One turning vector, and how many ticks it has turned
The counts run from 0 to 375.
 -8  -7  12 -14  21   6 -11  -4  10  34   5   1  13   5  13 -14  26  23   0 -11   9   4  25  18  -8 -11 -16 -14  10 -24 -15   1  -2  -4 -17  14  18   3  15  -4  -4  -6   7 -26 -> 22
 13   0  -4 -17  18  22  19   2  -1  -3  -6  12   6 -13 -18   8   4  -5  17   9   6 -21  -2  -9 -27  -7  -6 -23   8  -3  -2 -13  -4   0  11  16   8  13  -2   4   2  11  -5  39 -> 285
 -5 -20  -4 -10   0   5  -9  11 -28  -1  -3  26  -9  19  -7  19 -12  15  -3   6  26  -2  28 -10 -14   8  11  -5   0 -19 -12 -15   0   8 -15  11  -1  -5   6 -10 -12  -7  -1  35 -> 102
  4   8  -3   5  16   8  -7  11 -22   4 -41  -8  22   3  -7  32   1  -7  -8   3  -3  -3   7  -2   5  11 -18 -14  17  -8  12  22   6  -4   9  10  -8 -21   4   0  21 -18   0 -18 -> 189
  0  -4  12 -13  38   7   3  -2 -21  -4   9 -13  -5 -22 -21 -22   6  15   8  15 -28 -14   0  12  -6 -18   3  11  -1  14 -20  12 -12  -7  24   3  11  11   8  -5   7   9  21   9 -> 235
-15  -5  12  10  18  19 -18 -11 -12 -11  -8  17   0  18 -16  20  -8  -6  31  -3  -7  -3   3 -10  -4  11   1  -4   6   9  -1  15  -7  26  -6  -9   8 -18  -8 -12  21 -23 -20   1 -> 158
 16 -12 -20  -3  14  14 -15 -19 -25  10   1  11 -15  -1  10   4 -18  23  12   9   6 -15  13 -16  -5  -2 -11  19  -8 -23  -5   4 -12   6  11 -12  15   0  24  -1   5   5 -10  13 -> 345
  2 -12  21  10  -7 -30 -14  -1 -10  14  -9  -5  14  13   8  18  -8  19   5   5  -9 -22   8  12  -2 -19 -14 -29  -4  21  23  15 -10   7  -6  12  -2   6 -10   7   9 -32   0   1 -> 150
-12 -13  -8  15   4  -5 -11  -7 -21  26  -6  -5 -27  21  17  11 -18  27  19   0 -11 -10  -3   7  -7  -6 -13  21 -10  15  26   0 -26  -6   8  10  -3  14 -18  -3  -7 -15   0  19 -> 273
  1   0  20   0   6 -20 -11   5 -10  20 -20 -20   3   6  -1  20   6   4  -6  17  -4 -21  11  11   2   0  -7 -14   2  30   7  12  -2  11 -17   8 -10  -3 -18   1  22 -36  13 -10 -> 149
 -5 -18  -1  -4   5   5 -10  20 -26 -19   5  13  -3  15 -36 -11  -5  -8 -13  -1 -11   1   0   2 -16 -13   9  -6   8  14  12   7  -1 -16 -24  20   0 -10  -3 -16  19   1  25  11 -> 154
  0   0 -25  -7  19  21 -10   6  16   2   6  20  -8  -7  15 -23  10   3  11 -12   5 -18  -2  18   8 -34 -13  -4  10   2  -4   1  -4 -17 -10  -6  14  -8  16  -4  14   4  32  -1 -> 81
 -4  -1 -26   6  -6   3 -18 -18 -11  12 -25  -8   0  -5  -1  23   2  16 -11 -22 -26   3   9  -5   0 -18 -22   3   2  11  18  -1 -21 -26  -2  15  -5   0   8 -12   3  11  24 -27 -> 242
 -5  -7 -10 -12  16   7 -20 -28 -20  31   6 -14   7   3  -4 -26  -7  29  -1  11   7 -15   3   4  -1 -20 -21   7   5 -21 -15   4 -11 -10   5   9   1  21  12 -14  17   8   8   9 -> 112
-11  15  -1  -1   9   1  -5  19  10  -1 -22 -15   4   4   5  18   8   1  -8   4 -29   2   4  -7  -4 -10 -28  -3  25   6  -2   4  11  -4  -9  -7  -7 -31  15 -18   3 -29  11 -18 -> 301
-10  -7  28  18  30  -8 -18   7  18  10  32 -22  -5 -13   0 -10 -18  12  -1   9  -1   4  -1  26 -19  -7   5   2 -12  19 -10  18   5 -12 -11   3   7 -10  -1   2  -7   2   8  -7 -> 146
  9  11  -9 -13  19   8  15  13   9   7 -11  27   3 -14 -19  18 -12  -5   0  -7 -15  -4  27  15 -11  -7 -14 -19 -13 -11  14 -11 -11 -12  -1  23  16  -8  20  18   5   4   7  -8 -> 132
 13 -10 -17  25  -1  27  -5 -18   6   5  -9 -16   1 -14  16   4 -17   6   4   2   8  -6  -5 -12  -3  -5 -31  -2 -12  10 -14   9 -12  -6 -18  13  15  22 -13  27  10  15 -16  -4 -> 169
 -3  -6   2 -15   9   1  -2 -18  15  14 -29 -29   4  -6  -9  14   3 -18   0  14 -22 -16 -11 -10 -13  -9 -20 -10   6  18  -2  -8 -19 -11   8  32  17   9   8  -8  23 -11   6   4 -> 59
 -6 -10  30   3   8 -15  12  23   7  11  -9  10 -10  -6  -6   5 -15   6  12  -7 -18   4  34  17 -17  -6 -13 -13 -13  14  30 -19  -4 -13  -6  21   6   3  -8  10   8   4  24  11 -> 92
  4  -5 -18  -2   1   8  -6 -14  14  17 -19 -40  -8   2   2  22  10  -9  -3   8 -10  -5 -16  -8 -15 -13 -20   3   6  24  -9  -5 -15 -18  -8  26   0  14  -5  -2   9  -8  12   1 -> 58
 12 -23 -22  -4  13  19 -27 -11 -18  14   0 -20 -18  -1  21  -5  12  17   9   3   3 -28  -8   2 -10 -10  -3  23   4  -1 -10  -5  -9  -3  21   9  21   9   0 -12  -4  -2   9  23 -> 233
-15 -17  24  -9  20  23  -1   9 -13 -10  -6 -19  13   0  16 -31   7  21   7  15 -11   3  -3 -24  10  -5  -3   9  20 -18 -22  -1 -13  -8   4   9  27   7 -11  -2   8 -10   4   3 -> 176
  0  13  -1  -6  17   0  -4  -3  19  25 -21  -7   8  -3  16   4  -6  -2  14  16  12 -19   4  11   3 -11 -32 -20  -3  17  -8  15   0   6 -27  -5  -1  -9   7  10  24 -21   6  -9 -> 261
 16 -25  15  -1   5  -6 -11  19 -10  17   4   4 -14 -15  26   7   6  16  -9   8  22 -19  37  -3  -1  10  20  -1  -7   1  -3  -8  -3   8   0   5  30   5   9  -4  -6   2  27  15 -> 142
-16 -14   5   5  -6  10  -3   7   5  20  10  -7 -10   3  -6  -3  22   0 -11  -7  13   4  34   4 -14  11 -10  -5   3   9  -8 -10  12  17 -30  11  17   4 -10 -11  22   2  14 -24 -> 206
-12  -8  12   7  15   5 -23  -6 -10   1   0 -30  15  -3   0   9  10 -10  -4   8 -21 -16   8  -8   4   1   0  -6   7   4  -1 -14  -1   7  21  14   2   9 -41  10   4 -22  -1 -32 -> 239
 -2   9 -14 -14  12   3  -7  12   3   7 -11  11   4  -2 -12  31  -2 -14  -7  23  32 -26   3  -9   8   5   3 -39   7   7  -3  15 -11   2 -21  11  -3 -19  12  -4  11 -16   4   4 -> 374
-14 -24 -17   3 -11  -5 -12  20 -10  14   8   1 -16   4  23  -7   5  24 -17  11  20 -24  15  -2   5 -14  -9 -11  -3  -5  -1  -4   0   7 -24  13  16  -2  16 -15   3  -5  20  15 -> 264
 -1  -9  11  -8  19  28  19  -5  -9  17  -7   9  -1 -16  -8   9   8  14  12   2   9  -8  10 -13 -25   9 -11 -11  13 -26  -8  -2   0  17  13   8  15   8   4  -4  -1  21  -7  35 -> 286
-20 -14  13  21   1  10  -4  -2  12  -6   4  -8   1   7  16   4  13  24  18   0 -17   8 -14 -13  -8 -22 -17 -12   5  28  12  18 -18  -7 -37   6  17   0 -13   1   2  -4  -9  -6 -> 209
 13 -19  25  17   1   1 -15  -5  -5 -10   2 -22  -1  13   1  -4  -6  12   6   4 -11  12   9  -1 -16  -1   8   1  -5  30  -9   4 -12 -20 -23  16   6  17 -38   9  -6  -5   5  -8 -> 330
-33   1 -14  -2   6   5   1   5  12   3  -8  -3 -20   6  -7  15   2   7   5  16 -14  -5  -4 -23   1  -2  -7   4  11  31  -1   7 -15  -6 -26  -9  -2 -15   5 -25  13 -11  21   9 -> 211
 -5  -3 -30   3  -1   5  -8   3 -13  15 -18  23  -7  24   2   3 -24   9  12  -9   6  -7   2  16  10 -10 -24   3   0 -12  23  -4 -11 -22 -13  16 -16   6 -11   3  21  -2   4  16 -> 40
-16  -2 -22  -6  23  27  -1  14  16  23   5  14  -5   7  -2   9  10  -4  -3  -5  23   0  17   3 -10  12 -10 -14   4 -34  -8 -18   4   6 -11  25  16 -11   8   5  -7  -3 -16 -16 -> 134
 -2 -14  19  32   0   1 -12 -10   8   0  -3 -27   1   4   4  14 -17   9  11   5  -9  13  -1  -6 -25  -6  -9  10  -7  28   7   9 -13 -24 -20  12  -6   8 -23  10  -2   7   1   3 -> 331
 -4  -4 -29   7  10  27  -3  -7 -21   4 -33   7  -9   3   0  25   6  11  -1  -6 -14   2 -12 -10  -2   1 -16   9   7  -3  12   8 -29 -13  10  17  17  -7  16  -5  -2   5  -1   7 -> 8
  9   2   0  23  10   6 -19   5 -23   6  15  -8  -6 -15  13   9   9  17  -5  10  22 -35  21  -6  15   4  17 -15 -10  20  -2  20 -15  11  -8  -9   8  16 -11  14 -11  -2  -2 -12 -> 200
 22  11   6  15  14   7   1  20   2  18   6 -26  -6 -19  13   0  -9  13 -17  16  21  -4   1   7 -11   3 -13  -7  -6   9  -1  24  -2 -11 -40  -3   3  -3  -5  17   8  10 -12 -17 -> 259
-24 -19  -3 -17  24   6 -18   6  -8  -7   1  -2  12  34 -10  -4  22   7  -6   0 -12   4   3 -14 -16 -19   1   1  26 -20 -11 -18  -1 -15  -2  18   1  -9  -9 -19 -15 -23   2   0 -> 63
  2  14   2 -14  22 -12  -2  15  10   6 -23  16   0  -8  -3  21  -5  -4  16   2 -28   3  23   4   0  -8   7  -2  -3  17  12 -10 -18 -28  18  -1  -9 -10   1  -5  -3 -13  28  -4 -> 365
  0   9 -21  22  12  -1 -17   5  -9  16  -5  20  -4  -2  21  22 -21  28   5  -8   9 -16  21  16  15  -6 -16  -6 -15  -5  18   9 -15  -1   0  -1 -11   0   0  19  -9  -4  -5  -6 -> 313
 -1  -3  -3   2  23  24  -7  -9  -9  -6 -40 -12   8 -13   3  10  -4   1   0   9   9  15   4  -1   2   0 -22   8  11  -6 -37  21  21  22   8  -5  10 -10   8  -4  28 -17  12   7 -> 229
